Points on a landscape with several valleys, each with its height.
(319): [154 164 120 148  82 117 146 142 126 179 133 126 101 134 100 178 148  95
 100 135 158 136  60 130 139 143 119 153 155 112  98 122]  height 2.60
(493): [125 103 136 134 146 120 132 126 149 118 124 131 147 134 101 126 137 134
 142 133 129 129 154 122 138 132 121 138 149 124 158 148]  height 2.49
(773): [120 134  87 136 161 100 109 127 126  95  87  74 153 133 139 125 134 149
 175 114 114 123 160 107 116 155 102 134 123 142 143 129]  height 2.58
(526): [117  91 194 105 128 148 118 130 118 176 204 209 126 130 154  61 109 126
  52 138 119 101 132 159 114  67 171  88 114  97 108 120]  height 2.63
(371): [138 163 118  97  88 142 127 119  74 154 114 101  80 118 146 130 107  87
  89 113 139 154  77 142 107 107 154 107  67 131  72  70]  height 2.76
(994): [ 94  70 156 131 169 121 130 124 146  79 133 143 185 126 139 112 114 186
 187 121 105 102 203 115 136 141 146 124 161 154 192 165]  height 2.77
(927): [149 107 154 147 127 115 136 118 169 126 147 152 127 130  75 153 139 126
 129 142 151 127 128 114 157 125 110 164 168 119 161 172]  height 2.65
(283): [120 133 128 110 129 175 127 136  88 154 117 105 110 136 147  92 121  90
  97 118 109 149 129 155 105  94 158  74  77 115  90  82]  height 1.99
(952): [ 95 111 112  93 162 153 117 132 114 106 108 124 161 141 163  76 119 151
 136 110 108 133 182 125 109 127 163  86  96 134 126 107]  height 2.46
(293): [144 167  71 147 136 106 143 142 135  69  79  89 124 125 134 183 136 145
 205 141 114 136 109  89 146 185  72 168 142 166 146 134]  height 2.93
(549): [135 124 131 135 126 120 127 126 148 136 123 128 132 136  93 133 139 121
 124 132 148 132 121 125 141 132 125 140 145 112 140 141]  height 2.26
(108): [134 155  76 134 125 101 127 130 130 106  81  87 128 127 123 160 146 141
 172 128 134 130 123 114 126 178  93 156 143 144 129 125]  height 1.79
(330): [135 139 107 146  87 109 157 135 162 121  95 107 109 111  91 200 132 126
 160 125 155 144  86 107 160 168  96 167 178 144 137 142]  height 2.77
(776): [139 107 152 137 134 118 135 122 159 128 147 153 137 134  85 135 136 121
 123 140 144 126 133 124 152 121 128 147 158 115 156 159]  height 2.55
(268): [159 179 124 122  71 152 139 126  85 174 158 143  62 123 129 134 138  73
  49 143 142 150  48 147 114 100 128 151 102 114  64  84]  height 2.92
(628): [115 101 178 108 118 160 125 134 128 175 202 194 121 131 148  78 112  96
  39 123 129 122 113 162 115  69 176  80 112  97  95 110]  height 2.25
(98): [152 151 133 148  95 112 139 128 138 172 143 139  99 137  91 163 146 100
 100 141 155 130  73 140 141 127 118 156 150 110 111 139]  height 2.43
(908): [133 122 166 120 104 181 127 122 132 186 173 163  87 139 138 100 122  60
  38 128 142 153  87 164 111  61 159 101 103  83  90  89]  height 2.49
(105): [136 108 132 145 128 110 136 123 162 114 119 130 136 120  81 154 140 143
 151 137 154 127 138 107 152 143  97 168 163 136 163 168]  height 2.54
(223): [106 115 104 124 171 111 106 120 132  92  94  84 167 144 151 107 129 151
 167 111 106 126 172 111 117 138 127 117 118 134 153 128]  height 2.22
(269): [119  85 195 108 146 143 117 132 120 166 195 210 131 137 156  59 110 143
  61 148 107  89 150 157 114  63 161  98 111 103 121 132]  height 2.68
(44): [141  97 158 146 135 121 138 121 171 117 157 160 138 127  80 147 136 139
 135 143 148 119 145 112 163 131 118 164 174 122 172 176]  height 2.73
(182): [ 99 111 130 131 171 105 105 118 135  61 117 103 194 132 155 113 117 181
 197 110  96 110 192 102 125 144 139 113 120 153 175 156]  height 2.85
(350): [109 126  97 115 157 140 109 125 117 113  81  77 148 139 159  96 123 132
 147 109 109 140 166 120 104 132 142  93  95 131 125 103]  height 2.40
(727): [146 191  73 116  72 122 137 126 104 123  75  72 122 104 137 180 154 104
 149 116 149 154  84  99 135 201 132 131 127 122  85  90]  height 2.92
(338): [146 124 157 125  99 194 130 116 137 193 165 182  66 133 139 111 130  59
  36 140 151 149  71 170 114  61 155 114 124  75  95  86]  height 3.01
(137): [119 126 102 144 169  92  96 121 129  73  99  77 177 128 143 123 127 165
 194 112 100 113 172  95 121 149 101 132 109 150 160 152]  height 2.85
(114): [116 144  94 109 130 165 126 131  87 133  74  70 118 117 170  96 116 117
 131 109 116 152 150 143 100 124 150  74  73 133  90  81]  height 2.22
(366): [133 150  98 164 153  89 125 128 128  65  90  98 145 112 113 161 122 176
 214 137 115 113 147 111 133 179  59 164 132 170 163 170]  height 2.83
(60): [124 118 168 112 110 173 128 125 126 179 187 165  99 139 147  90 117  58
  38 118 131 156  93 160 106  67 166  87  98  91  85  90]  height 2.30
(383): [131 118 112 146 131 108 134 128 148 107 104 112 138 119  93 154 144 146
 163 132 147 127 143 112 140 153  91 164 156 140 156 158]  height 2.28
(74): [129 136 107 156 137 101 137 120 150  84  82 113 131 110 102 183 132 174
 194 138 145 117 134 111 146 171  61 183 162 161 174 176]  height 2.76
(316): [142 111 135 149 119 101 134 122 169 115 124 132 119 116  72 175 134 147
 151 135 165 129 127 105 157 144  92 182 171 140 162 175]  height 2.68
(497): [106 101 155 101 162 148 124 140 120 149 157 165 147 146 147  79 120 145
  90 131 105 116 158 145 120  92 164  99 108 119 129 122]  height 2.38
(254): [ 96  54 159 121 175 120 127 112 142  99 157 154 172 134 146  85 107 188
 172 131 106 105 200 127 132 116 160 124 155 149 186 163]  height 2.83
(912): [139 175  66 132 114 106 134 136 139  85  81  79 121 122 135 187 141 131
 187 124 128 141  99  92 146 188  89 163 145 150 128 116]  height 2.83
(640): [162 181 125 132  71 145 139 144 101 185 147 137  76 122 116 154 141  86
  61 141 153 135  56 142 129 116 125 153 120 113  70  97]  height 2.75
(386): [106 120 120  87 141 177 136 142  72 139 141 146 139 140 169  70 129 111
 104 109  99 136 158 148  94 103 174  57  76 131  91  86]  height 2.43
(306): [133 121 112 145 122 101 134 124 156 102 101 115 130 116  86 167 139 154
 168 133 154 125 135 104 144 158  85 175 162 148 162 167]  height 2.32
(370): [109  93 170  98 162 141 115 135 112 144 171 182 147 146 151  59 116 159
  96 137  98 101 169 146 118  85 167 104 106 122 129 128]  height 2.62
(842): [121 148  91 115 123 144 127 133  95 142  77  74 115 120 159 121 126 123
 131 115 125 143 130 137 100 134 136 100  94 138  95  91]  height 2.28
(152): [152 131 136 157 108  90 146 127 174 148 129 140  93 109  75 206 133 135
 132 145 158 132  90 119 174 136  85 178 188 137 154 165]  height 3.05
(334): [155 152 130 153  91 107 152 133 141 170 135 136  98 132  91 183 146 104
 113 144 156 135  70 132 145 138 111 160 166 122 116 144]  height 2.59
(235): [122  83 198 105 102 154 119 113 119 187 213 214 115 115 156  57 115 105
  45 124 130 102 121 163 111  63 185  75 123  93  96 102]  height 3.00
(131): [142 166  84 138 108 106 145 133 163  67  84  96 118 120 118 195 119 130
 190 126 138 142  90  83 160 186  82 171 153 163 144 136]  height 2.96
(3): [115  68 178 114 171 120 126 119 134 135 180 182 154 151 146  82 114 163
 115 142 102 100 171 142 131  86 157 119 141 124 159 152]  height 2.68
(530): [114  93 131 136 160 118 129 130 147  92 112 120 171 128 117 121 132 163
 172 131 114 115 180 115 134 145 116 137 150 145 175 157]  height 2.61
(123): [ 94 115 114 109 176 109  97 113 125  62 121 110 192 144 173  91 120 182
 182 102  93 114 197 108 117 144 163 107 114 134 167 132]  height 2.93
(631): [123 109 178 111 119 162 126 131 147 170 183 191 118 131 132 105 118  98
  44 137 140 126 105 160 130  70 165 101 119  87 114 131]  height 2.40
(819): [113 116 161 107 134 166 129 142 109 169 187 169 120 142 153  82 120  91
  52 123 113 136 121 161 111  78 171  76  93 107  87  99]  height 1.99
(977): [113 103 176 106 140 155 127 140 110 169 192 191 128 139 159  63 120 117
  57 134 102 113 138 159 109  71 169  83 104 108 101 113]  height 2.34
(622): [127 146 141 108 116 164 126 128  90 158 132 111  94 139 145 100 113  75
  82 117 119 154 107 159 105  90 165  82  72 111  85  77]  height 2.18
(840): [149 150 153 140  93 158 132 135 138 185 163 168  81 129 110 129 137  82
  57 151 149 131  76 164 133  94 136 135 129  85 100 121]  height 2.60
(138): [118  99 187 107 129 157 128 132 104 177 200 201 119 134 168  57 123 112
  53 135 108 111 134 164 105  65 174  77 109 104  93 105]  height 2.64
(189): [130 125 111 161 153  96 120 126 133  67  99  99 169 113 112 141 129 172
 208 127 110 105 169 105 137 164  72 153 137 165 165 175]  height 2.76
(836): [137 185  66 120  86 115 130 123 115 117  83  71 123 112 140 177 153 110
 163 118 141 148  89 100 138 201 116 141 141 128 100  97]  height 2.81
(18): [137 180  62 127 100 111 131 130 111 119  81  71 123 116 139 168 152 117
 164 118 139 143 101 107 128 192 114 139 137 133 102 102]  height 2.66
(545): [148 132 132 154 107  91 148 124 169 141 123 132  98 114  74 201 131 136
 138 142 162 134  95 113 166 143  87 177 184 141 153 161]  height 2.89
(164): [147 137 131 148 103 103 142 126 152 149 128 133 106 128  80 171 143 118
 127 136 163 130  91 125 148 137 107 166 164 125 135 152]  height 2.28
(374): [138 117 128 150 115  94 138 121 181 121 106 131 101 100  73 204 121 158
 151 136 168 135 113 102 172 156  73 191 186 143 166 172]  height 3.07
(185): [128 152 110  98 107 151 134 124  70 149  88  85  91 118 160 117 108 100
 109 113 126 153 109 153  99 117 152  85  66 133  78  69]  height 2.49
(637): [157 178 126 128  74 150 134 139  97 181 150 136  76 123 119 140 135  82
  61 138 150 141  63 148 122 109 134 145 109 112  70  96]  height 2.68
(246): [125  83 205 102 121 146 112 120 142 174 203 221 127 123 142  70  98 133
  45 140 131  95 127 156 126  65 172  95 123  92 118 132]  height 2.80
(720): [118 127 122 106 134 180 128 139  81 145 110 106 118 136 152  86 122  97
 104 115 103 148 140 156 100  95 162  67  74 118  91  82]  height 1.94
(578): [112 118 100 126 165 114 107 124 131  99  88  82 160 140 142 113 129 149
 164 114 112 130 166 112 115 143 118 122 120 133 145 126]  height 2.48
(659): [134 158  89 160 153  87 130 133 131  64  86  97 138 114 117 163 126 170
 214 141 115 120 139 109 132 184  61 162 131 169 166 165]  height 2.87
(490): [140 153 107 137  89 108 138 131 139 146 111 114 111 125  93 173 146 118
 134 127 166 141  85 117 141 156 114 159 157 127 121 135]  height 1.63
(873): [103  96 143 146 162 112 126 128 141  59 126 130 195 120 134 123 117 188
 201 117 102  94 198 106 138 158 124 130 148 162 181 169]  height 2.82
(811): [166 152 141 161  76 128 144 138 132 197 159 165  72 124 108 167 145  80
  67 160 156 119  51 153 132 113 112 152 156 103  95 134]  height 2.93
(601): [119 136 115 103 131 177 131 132  73 143  96  92 111 125 156  86 117  91
 115 113 108 153 139 158  97 103 157  65  66 121  89  72]  height 2.13
(937): [102 111 107 106 162 142 113 128 121 109  95  98 157 142 156  90 123 140
 140 114 109 135 172 123 107 130 150  92 103 127 134 110]  height 2.39
(938): [136 137 163 124 101 176 128 124 126 185 164 154  73 139 139 109 120  64
  42 134 137 153  80 165 109  69 158 111 101  86  89  86]  height 2.44
(213): [ 89 101 142 122 174 109 110 114 136  57 125 122 202 136 161 103 112 192
 193 109  94 103 203 110 123 145 161 109 127 150 183 150]  height 2.88
(274): [121 123 165 113 121 167 126 136 124 172 176 157 113 141 142  90 117  81
  50 124 125 144 108 159 113  73 169  84  93  97  90 104]  height 1.85
(978): [134 156  81 128  98 107 129 131 132 125  88  87 121 121 115 165 143 126
 155 120 153 142 105 112 131 177 111 154 145 134 118 121]  height 0.71
(245): [156 186 108 121  68 145 141 146  92 166 114 114  94 116 113 169 143  92
  92 128 159 138  62 124 133 148 131 146 122 118  79  92]  height 2.79
(498): [137 175  64 136 130 105 133 140 129  86  78  83 122 125 140 176 146 136
 195 134 115 136 109  94 141 188  84 158 142 154 133 116]  height 2.87
(528): [109 110 137 148 162  99 111 118 135  55 121 112 198 121 138 127 114 188
 210 112  92  98 189  98 130 150 120 120 127 168 170 171]  height 2.94
(354): [140 161 100 116  86 138 125 137 105 155 105  99 101 120 122 144 128 105
 108 115 157 143  90 137 121 142 139 128 107 123  85  98]  height 2.35
(861): [106 124  97 123 177 112  98 118 130  87  92  76 164 145 160 105 126 144
 171 106 102 130 175 104 111 143 135 109 106 131 150 119]  height 2.61
(986): [127 107 118 155 152 113 129 130 142  85 101 112 165 117 108 137 139 166
 189 128 116 106 171 109 143 155  81 156 151 154 168 170]  height 2.66
(17): [120 110 126 157 153 105 121 125 137  64 111 115 188 114 120 130 125 181
 206 119 106  95 184 103 142 162  96 142 144 165 168 177]  height 2.79
(104): [110  55 175 120 181 117 122 111 140 125 186 174 159 149 149  74 104 178
 143 144 102 101 186 140 134  90 159 126 148 135 170 159]  height 2.84
(420): [148 165 142 117  79 157 133 122  98 181 156 144  59 131 139 124 125  70
  46 140 140 157  57 158 107  88 144 135  96 106  74  80]  height 2.82
(482): [113 122 138  97 140 173 138 144  76 152 169 153 131 145 166  74 132  97
  80 119  92 137 141 160  94  85 175  61  79 126  84  85]  height 2.34
(20): [151 115 143 154 121  99 135 117 172 128 140 144 113 120  68 175 135 138
 138 140 163 126 119 110 161 137  89 181 174 133 163 177]  height 2.74
(705): [ 94 105 120 110 176 114 103 121 135  83 112 110 180 142 155  98 121 169
 171 110 101 121 190 113 117 140 149 111 122 136 164 131]  height 1.44
(960): [133 154  93 160 152  92 128 129 132  67  86  99 140 113 113 168 125 174
 210 142 119 116 144 111 135 179  60 166 137 168 166 167]  height 2.81
(57): [154 101 182 142 127 125 147 120 167 136 183 196 123 139  82 139 136 104
  91 158 144 115 116 136 153 106 132 145 166  92 156 173]  height 2.77
(29): [136 165  58 137 147  90 118 135 110 103  85  69 132 129 144 145 142 139
 175 120 115 127 138 108 121 185  92 146 127 147 126 110]  height 2.69
Going downhill from each row below, which row is at the bottom of the valley where it ends?
(3): (274)
(861): (705)
(137): (705)
(811): (978)
(490): (978)
(727): (978)
